|  .32 | -.11 | -.11 |  .45 |  J109
| .20 | .35 | .45 | .44 |  J442
| -.21 | -.36 | -.48 | -.47 |  J189
| .09 | .28 | .70 | .17 |  J795
|  .45 | -.07 | -.67 | -.12 |  J574
| -.16 | -.33 |  .55 | -.08 |  J326
|  .34 |  .79 | -.21 |  .32 |  J601
| -.27 |  .44 | -.12 | -.24 |  J651
| .20 | .37 | .40 | .38 |  J33
| -.05 |  .45 |  .28 |  .45 |  J899
| -.04 |  .01 |  .86 |  .06 |  J538
| -.16 | -.04 |  .87 | -.01 |  J985
count J109: | -.11 | => 2
both J538 J985:  => | -.04 |
find: |  .32 | -.11 | -.11 |  .45 | => J109
both J899 J574:  => | .45 |
find: | .20 | .35 | .45 | .44 | => J442
gone J538: |  .86 |  .01 | -.04 | => | .06 |

| -.01 | -.06 |  .07 |  .10 | -.05 | -.20 | -.11 |  .04 |  .09 | -.24 | -.25 |  .05 |  .04 | -.05 |  .06 | -.25 | -.02 |  .32 | -.02 | = J43
|  .04 | -.14 | -.09 | -.30 | -.29 |  .74 |  .53 |  .24 | -.32 |  .26 | -.23 | -.09 | -.02 |  .07 |  .26 | -.42 | -.35 | -.23 |  .01 | = J471
| -.15 | -.15 | -.18 | -.11 |  .17 |  .03 | -.07 | -.34 |  .03 | -.03 |  .21 | -.02 | -.04 | -.04 | -.15 | -.11 | -.07 |  .00 | -.09 | = J730
|  .05 | -.05 |  .37 |  .28 | -.18 |  .03 | -.15 | -.20 |  .28 | -.07 | -.16 |  .19 |  .18 |  .05 |  .28 |  .00 |  .31 | -.38 |  .39 | = J622
|  .74 |  .53 |  .24 | -.32 |  .26 | -.23 | -.11 | -.02 | -.05 | -.08 |  .00 | -.10 | -.09 | -.03 | -.14 |  .25 | -.04 |  .24 | -.13 | = J522
|  .20 |  .26 |  .19 |  .05 | -.23 | -.11 | -.11 | -.07 |  .16 |  .31 |  .15 | -.06 |  .03 |  .23 | -.10 |  .45 |  .25 | -.46 |  .30 | = J183
|  .10 |  .21 |  .00 | -.05 | -.12 | -.31 | -.09 |  .43 | -.10 | -.22 | -.09 | -.01 | -.06 | -.10 | -.07 |  .15 | -.04 |  .42 | -.15 | = J266
| -.11 | -.20 | -.17 | -.34 | -.15 |  .20 |  .08 | -.23 | -.12 |  .17 | -.24 | -.15 |  .02 |  .19 | -.19 | -.50 | -.33 |  .03 |  .00 | = J132
|  .00 |  .10 | -.05 | -.15 |  .01 | -.30 | -.03 |  .18 | -.01 |  .06 | -.05 | -.23 | -.11 |  .07 | -.26 |  .02 | -.13 |  .28 | -.17 | = J835
|  .15 | -.07 |  .24 |  .05 | -.36 |  .24 |  .01 |  .10 | -.07 | -.10 | -.29 |  .16 |  .14 |  .06 |  .41 | -.27 | -.03 | -.23 |  .28 | = J510
| -.21 | -.24 |  .23 |  .68 |  .62 |  .08 |  .03 | -.13 |  .30 | -.15 | -.08 | -.06 |  .10 | -.03 |  .36 | -.14 |  .26 | -.01 |  .03 | = J379
find: | -.07 |  .24 |  .05 | -.36 |  .24 |  .01 |  .10 | => J510
find: |  .74 |  .53 |  .24 | -.32 |  .26 | -.23 | -.09 | -.02 | => J471

|  .10 |  .18 | -.02 | -.08 |  .10 |  .29 |  .24 |  .07 | -.19 |  .05 |  .06 | -.22 | -.09 | -.17 | -.08 |  .12 |  .41 |  .10 |  .36 | -.13 | -.08 |  .03 | -.12 |  .37 | -.19 |  .01 |  .05 | -.19 |  .25 |  .32 | -.14 |  .10 | -.06 | -.04 |  .07 |  .73 | -.19 |  .07 |  .02 | -.08 |  .19 | -> J188
|  .11 |  .23 |  .10 |  .45 |  .48 | -.15 |  .16 |  .44 |  .45 | -.25 | -.33 |  .28 | -.20 | -.05 |  .23 |  .22 | -.29 | -.03 | -.01 |  .03 | -.21 | -.31 |  .10 |  .39 | -.29 | -.18 |  .02 |  .06 |  .04 | -.65 | -.22 |  .09 | -.16 |  .09 | -.29 |  .14 |  .35 |  .09 |  .12 |  .06 |  .06 | -> J385
| -.35 | -.15 | -.06 |  .10 |  .09 | -.07 |  .00 |  .07 |  .14 |  .33 | -.08 |  .69 | -.18 |  .04 | -.12 |  .05 | -.17 |  .13 |  .04 | -.25 |  .26 |  .15 | -.26 |  .06 | -.39 |  .12 |  .12 | -.43 | -.05 | -.07 |  .06 |  .52 |  .00 | -.16 |  .17 |  .00 | -.14 | -.01 |  .00 |  .04 |  .00 | -> J508
find: | -.35 | -.15 | -.06 |  .10 |  .09 | -.07 |  .00 |  .07 |  .14 |  .33 | -.08 |  .69 | -.18 |  .04 | -.12 |  .05 | -.17 |  .13 |  .04 | -.25 |  .26 |  .15 | -.26 |  .06 | -.39 |  .12 |  .12 | -.43 | -.05 | -.07 |  .06 |  .52 |  .00 | -.16 |  .17 |  .00 | -.14 | -.01 |  .00 |  .04 |  .00 | => J508
count J188: | -.09 | => 1
find: | -.06 |  .10 | => J508
count J188: | .10 | => 4

| .03 | .55 | .67 | .68 | .82 | .71 | : J769
| -.84 |  .35 |  .23 |  .03 |  .24 |  .07 | : J544
| -.64 |  .52 |  .29 |  .62 | -.59 | -.53 | : J872
gone J544: |  .07 |  .35 |  .23 |  .03 | -.84 | => | .24 |
find: | -.84 |  .35 |  .23 |  .03 |  .24 |  .07 | => J544

|  .51 | -.31 |  .09 |  .27 | -.16 |  .21 | -> J31
| -.03 | -.32 |  .33 | -.65 | -.32 |  .18 | -> J198
| -.02 |  .18 | -.28 | -.75 | -.30 |  .01 | -> J18
| .25 | .36 | .36 | .25 | .42 | .25 | -> J161
| -.68 | -.16 |  .09 | -.06 | -.67 | -.66 | -> J543
|  .11 | -.09 |  .22 | -.51 |  .15 | -.04 | -> J806
| -.50 |  .24 | -.48 | -.16 | -.02 | -.46 | -> J513
| -.67 | -.31 |  .21 | -.64 |  .18 | -.03 | -> J638
|  .24 |  .10 |  .55 |  .32 |  .08 | -.10 | -> J704
|  .09 |  .24 |  .36 | -.04 |  .42 | -.05 | -> J965
| -.67 | -.31 |  .21 | -.64 |  .46 |  .02 | -> J123
both J123 J543:  => | -.67 |
find: | -.67 | -.31 |  .21 | -.64 |  .46 |  .02 | => J123
find: | .09 | .27 | => J31
find: | -.03 | -.32 |  .33 | -.65 | -.32 |  .18 | => J198
count J161: | .25 | => 3
count J198: | -.31 | => 0

